In the rows, 128 means zero.
One turn sends every row of this set to another row. A few are shown first. Where does it send the rows asked after them?
nus: [125 138 126 125 142 127 153 151 131 160 127 116 162 119 125  98 123 137
 171  99 112 122 176 148 150 140 121 107 124 139 135 126 136 121 140 177
 127 140 134 136 111 159 120 121]
femed: [153 135 133 160 162 117 152 127 112 158 132 120 148 139 120 105 128 127
 139  95 130 120 162 120 137 154 125 136 114 132 118 128 135 112 121 142
 117 128 128 147 101 126 120 119]
res: [138 124 109 129 129 112 157 102 129 133 138 114 147 122 150 109 137 120
 153 111 140 129 168 138 133 139 112 120 139 145 127 127 149  98 119 150
 124 155 146 136 106 134 121 106]
med: [140 122 129 143 150 120 168 135 124 137 146 150 147  90 129 102 127 127
 169 112 112 119 153 124 140 131 115 107 130 138 122 134 148 137 117 149
 101 125 129 155  98 133 117 137]
Vol: [121 127 114 100 142 125 149 107 129 133 132 130 136  96 133  82 126 132
 148 100 152 130 150 149 142 138 102 108 146 134 115 115 132 135 129 136
 139 138 119 138 117 144 105 165]
zuka: [135 128 129 133 179 117 177 116 130 156 121 109 155 110 116  88 145 150
 159 118 156 135 153 132 152 137 117 114 136 143  95 140 145 115 142 149
 143 115 132 133 118 153 115 117]
zefu: [116 147 118 107 131 143 169 128 159 159 110 112 158 115 125  97 133 129
 156  84 152 148 140 162 141 129 112 121 114 127 104 116 138 149 124 137
 103 118 104 148 126 148 119 139]
dem: [131 147 122 121 171 151 178 116 120 146 126 121 146 121 112 111 131 117
 176 107 164 116 159 131 132 129 122 111 115 131 104 114 158 132 121 141
 125 134 119 107 113 123 126 114]
niri: [119 153 126 109 149 128 146 108 156 130 122 127 153 113 133 100 142 135
 160 115 131 114 148 148 155 134 114 130 117 161 128 144 135 121 136 145
 121 128 104 167  92 142  93 144]
fova: [130 108 126 127 135 125 170  93 128 151 134 127 168 126 125  93 124 143
 156  85 161 140 139 150 132 124 118 132 125 135 111 122 131 136 136 137
  96 131 133 111 101 146 116 132]
mavoz: [125 118 119  93 158 125 162 114 140 163 132 137 147 115 116  84 126 139
 143  92 158 138 150 145 142 130 112 140 108 137  96 125 147 119 116 150
 131 137 149 126 113 142  94 111]
Sib: [117 135 116 146 151 141 133 106 144 153 134 118 155 109 120 100 127 112
 168 103 156 125 133 143 144 133 112 135 132 125 122 128 133 116 112 158
 136 134 106 155 131 137 116 130]
geni: [128 143 135 116 165 153 166 115 135 147 116 121 133 138 135 120 141 119
 140 105 132 140 151 134 142 108 115 130 136 114  96 103 134 122 122 128
 108 150 129 152  99 121 126 131]
gedup: [130 146 113 102 139 124 160  96 172 161 115 110 137 110 116 112 140 115
 153  83 132 116 157 132 148 123 118 117 148 139 107 131 153 130 129 153
 112 134 115 131 106 125  99 132]
zalo: [139 116 114 134 145 138 143 121 133 156 107 115 147 104 145  89 122 122
 144  96 138 154 161 138 145 111 100 129 130 126 129 164 133 134 122 131
 112 147 129 154  91 138 102 142]
Bimus: [129 135 139 109 140 121 183 123 137 128 101 125 148 146 148  95 108 151
 165  86 131 141 166 136 161 128 113 112 133 146 122 131 139 138 113 135
 112 138 129 127 122 166 115 129]
rar: [134 146 140 133 153 130 158 145 127 168 130 149 133 133 105 104 128 142
 151 107 137 118 158 134 147 114 111 110 124 130 136 148 135 148 135 132
 102 130 113 143 109 130 110 157]
zotul: [124 130 136 136 167 126 161 125 134 138 114 121 147 125 139 101 120 129
 146 119 143 163 157 143 141 145 116 110 115 150 147 119 130 109 124 148
  98 123 140 140 117 140 142 124]
taf: [123 154 111 123 148 150 179 114 131 139 115 117 154 121 115  99 127 120
 150 100 123 145 146 116 141 129  99 125  97 112 123 114 116 124 117 138
 123 150 117 147  97 134 109 122]
Zokup: [134 158 122 126 154 127 180 112 141 157 121 110 148 113 134 103 159 136
 133 111 133 137 169 126 157 114 115 122  97 146 125 146 142 138 114 140
  93 131 151 147 117 136 106 107]
tati: [133 135 117 130 142 132 165 137 136 142 115 134 143 102 118  82 138 131
 148  79 145 133 168 132 135 126 136 110 113 158 128 156 143 117 122 151
 136 132 130 121 116 141  91 147]
mavov: [132 138 135 106 157 130 160 130 138 138 100 120 147 113 142 100 131 125
 177  85 152 132 147 148 147 121 125 127 113 151 112 126 142 142 125 148
 145 154 156 148 117 159 109 117]
Nane: [120 135 139 114 153 104 190 116 146 147 131 142 153 118 131  87 143 149
 148  99 132 140 134 137 145 145 126 113 140 140 124 135 153 126 126 148
 121 131 124 117 126 153 137 127]
kat: [136 157 116 116 127 141 173 113 148 134 127 122 145 133 136 118 126 116
 132 115 148 118 125 124 125 117 111 129 135 147 104 134 133 130 119 123
 119 145 112 119 110 142 101 132]
rumam: [143 127 141 119 184 148 176 126 124 148 105 117 153  97 124 103 111 138
 159 111 142 139 149 138 161 123 120 142 109 143 111 144 133 131 126 163
 122 141 105 126 127 153 118 125]
tet: [133 158 126 112 136 122 176 131 137 139 144 115 142 121 142 108 149 122
 146 120 142 112 157 156 152 151 113 130 106 150 108 111 133 120 125 164
 122 127 112 152 139 134 105 139]
pobi: [129 112 131 133 136 166 157 123 137 142 107 108 155  98 111 109 142 121
 138 113 139 144 156 134 143 132 100 122 139 127 132 136 142 128 122 145
 117 128 140 148  88 131 117 111]
kala: [142 148 119  96 142 147 148 121 129 150  93 112 163 136 125 109 139 128
 143 114 164 128 159 143 146 146 120 139 128 136 102 143 146 144 108 156
 106 151 116 125 104 145 126 132]
magos: [144 142 125 132 159 149 162 143 128 163 127 121 155 116 141 114 132 115
 138 116 126 129 142 151 140 119 112 142 135 136 116 130 137 136 109 146
 110 119 133 133  99 127 122  88]
Pip: [146 133 127 140 149 141 160 104 140 141 117 126 130 122 146 110 145 125
 159 123 161 128 158 138 153 132 132 119 149 144 113 155 151 142 115 117
  99 130 115 131 130 128 134 140]
tutiv: [114 134 125 129 130 135 166 119 131 156 143 143 148 117 139 108 128 118
 159  81 100 139 156 134 135 117 116 115  93 126 121 127 132 121 127 128
 124 145 112 135 116 143 108 120]
tole: [129 108 137 125 152 125 173 123 135 160 105 128 163 127 132 101 115 120
 184 111 136 161 153 138 131 127 135 141 128 133 104 120 131 143 116 149
 114 149 107 129 111 148 131 142]
gigu: [143 140 127 145 139 131 174 120 153 152 117 136 125  98 150  90 116 129
 154  98 131 136 164 143 152 161 126 117 134 141 118 134 122 121 126 151
 109 131 110 164 113 145  87 135]
vizu: [127 122 134 140 134 150 145 134 138 164 132 136 131 131 112 109 116 117
 150 106 145 122 150 142 128 154 123 123 137 131 131 133 139 114 140 143
 136 124 105 133 116 136 128 113]
mefo: [135 167 119 116 167 114 175 122 139 155 128 127 129 132 148 107 135 123
 170 127 132 115 158 149 145 134 102 127 117 121 115 116 138 138 129 137
 123 149 104 150 135 142 121 114]
takar: [136 122 140 129 133 137 178 128 145 164 134 123 157 122 105  95 151 134
 141 111 137 112 159 142 150 126 108 125 123 110 107 153 151 140 124 142
 106 137  93 141 119 134 101 138]
ges: [137 159  79 116 139 127 156 111 132 135 122 124 137 115 153 100 124 100
 161 102 134 143 151 128 131 146 117 123 136 137 114 128 137 129 123 140
 116 142 120 115  96 139 124 119]
pav: [142 147 109 100 138 127 167 114 136 140 132 116 148 118 135 119 162 122
 143  96 126 136 180 143 157 132 118 112 110 148  96 144 153 126 135 136
  92 123 129 131  97 135 114 139]
feb: [139 153 122 142 152 124 162 133 138 150 116 122 126 105 139 101 136 119
 158 117 163 132 163 145 154 131 117 119 157 147 129 125 139 147 112 160
 102 128 135 152 130 126 104 152]
rus: [145 127 125 122 160 134 190 136 121 167 123 125 139 114 134  93 143 145
 141 127 135 149 148 122 127 146 105 111 117 130 119 120 127 149 133 131
 112 140 135 113 109 131 115 119]

zuka -> fova
femed -> kat
Where do these go?
tati -> rus
zalo -> Zokup
ges -> feb

One turn sends every row of this set to another row. A few are shown first. Where does it send the rows asked after them?
zavi: [138 122 136  99 136 122 136 152 128 137 109 122 139 126 134 145  95 148]
Zil: [103  90 128 106 142 144 145 137 139 133 129 107 155 131 117 125 136 112]
tudez: [129 100 131 132 130 137 135 154 129 129 118 133 126 114  89 166 139 115]
futip: [117 103 151 109 105 131 159 135 149 126 138 115 155 123 125 150 120 131]
Vez: [117 117 132  82 130 139 165 144 120 117 137 129 143 126 102 144 111 111]
dizak: [125 128 119 107 145 126 126 139 124 143 118 115 137 124 135 145 104 137]
Kelap: [144  91 144 112 123 137 136 156 129 125 120 135 124 119  97 170 129 118]
Mutup: [100 104 135 103 137 138 151 130 140 124 133 104 152 128 122 138 131 117]
Pur: [125  76 144 118 117 137 142 157 144 147 124 122 162 130 112 123 129 123]
Nari: [140 112 125 105 147 109 130 150 123 126 109 136 142 132 102 149 103 148]
lis: [117 107 152 103 105 132 161 140 144 119 132 114 154 122 124 142 110 130]
Nam: [131 120 114 115 145 112 124 139 117 136 120 136 142 130  97 147 103 143]
pup: [120 122 118 128 148 126 126 156 126 148 103 120 145 122 124 129 113 132]
kota: [124  96 154 108 100 133 159 151 141 130 126 120 158 121 119 134 106 130]
zumo: [129 109 143  91 118 135 171 165 124 119 121 140 150 123  94 135 108 114]
Zibad: [127 103 130 131 127 140 132 146 126 131 125 132 124 113  92 169 136 112]
Zikaz: [136  93 138 125 131 137 135 157 132 126 111 133 130 115  90 164 139 118]
niv: [127  84 148 114 105 136 152 161 141 137 121 124 163 128 114 122 111 125]
des: [119 103 127 106 129 138 160 169 121 130 120 138 155 123  85 123 119 105]
kif: [140 113 122 102 146 110 129 143 118 129 116 136 141 132 101 150 100 147]
tig: [112 105 120 106 137 143 155 161 117 134 127 132 152 125  87 124 122 101]
sopu: [128  83 151 117 105 135 151 156 147 142 126 125 161 126 116 132 120 129]
Miz: [106 104 144 108 121 132 157 129 149 126 140 110 154 125 126 150 130 127]
kub: [126 105 137 101 123 135 166 171 122 125 114 140 154 122  88 127 111 111]
Gir: [131 126 130 100 139 124 130 144 126 140 115 119 137 126 136 148 100 141]
ginir: [104  98 136 107 136 136 148 130 146 130 137 107 154 128 123 145 141 121]
goso: [104 110 142  99 122 136 157 127 142 118 136 106 152 123 128 144 119 125]
Zeku: [112  81 132 113 134 144 140 153 137 143 120 114 161 132 113 118 133 112]
Fev: [138 112 125 111 149 106 132 153 124 125 107 136 146 130  97 146 106 145]
Gel: [128 119 115 122 146 108 126 144 118 136 113 134 144 127  95 145 105 141]
momu: [142  90 144 118 127 138 134 159 132 123 114 135 127 117  92 167 133 119]
Tubi: [133 115 122 120 148 105 132 153 124 128 105 137 147 129  94 142 107 145]
vid: [127 116 125 128 145 126 131 166 131 146  94 123 148 123 123 128 112 136]
pes: [135 114 135 120 142 122 135 168 132 139  92 126 147 124 125 133 104 142]
lepa: [121  94 154 113 100 129 157 146 148 133 131 120 159 123 121 144 116 133]
Sudi: [113 117 123  87 137 141 157 141 116 126 138 128 144 127  98 139 118 104]
los: [143  95 142 111 120 139 132 145 125 128 126 133 122 116  98 172 126 119]
ran: [108  85 134 112 139 140 142 139 144 138 134 111 157 131 119 135 144 119]
rapun: [121  77 140 116 121 142 144 158 138 144 118 121 162 130 110 115 122 117]
pag: [128 116 139  82 122 136 170 153 124 115 129 133 146 125 100 144 105 114]
ninob: [140 116 139 108 136 123 136 164 133 133  99 126 142 123 131 140  99 144]
nol: [134 116 119 108 145 111 124 140 116 132 121 134 141 130 100 149 101 144]
Parur: [118 127 116 119 147 126 126 145 123 149 114 116 142 123 128 138 110 132]
Kon: [110 111 119  96 140 145 154 148 114 133 135 129 148 126  92 129 123 100]
pem: [135 100 136 116 121 138 132 141 123 129 131 134 123 115  98 172 125 117]
tok: [128 119 118 123 149 109 129 147 120 131 110 135 146 128  92 142 106 142]
nez: [114  77 136 117 133 139 140 150 143 147 127 118 161 134 115 126 140 121]
gule: [131 103 132 123 123 138 132 143 123 131 130 131 121 114  95 171 132 115]

Nam -> Tubi
Zikaz -> los
Where do these go?
Mutup -> rapun
zumo -> Sudi
Gir -> pup
lepa -> ginir

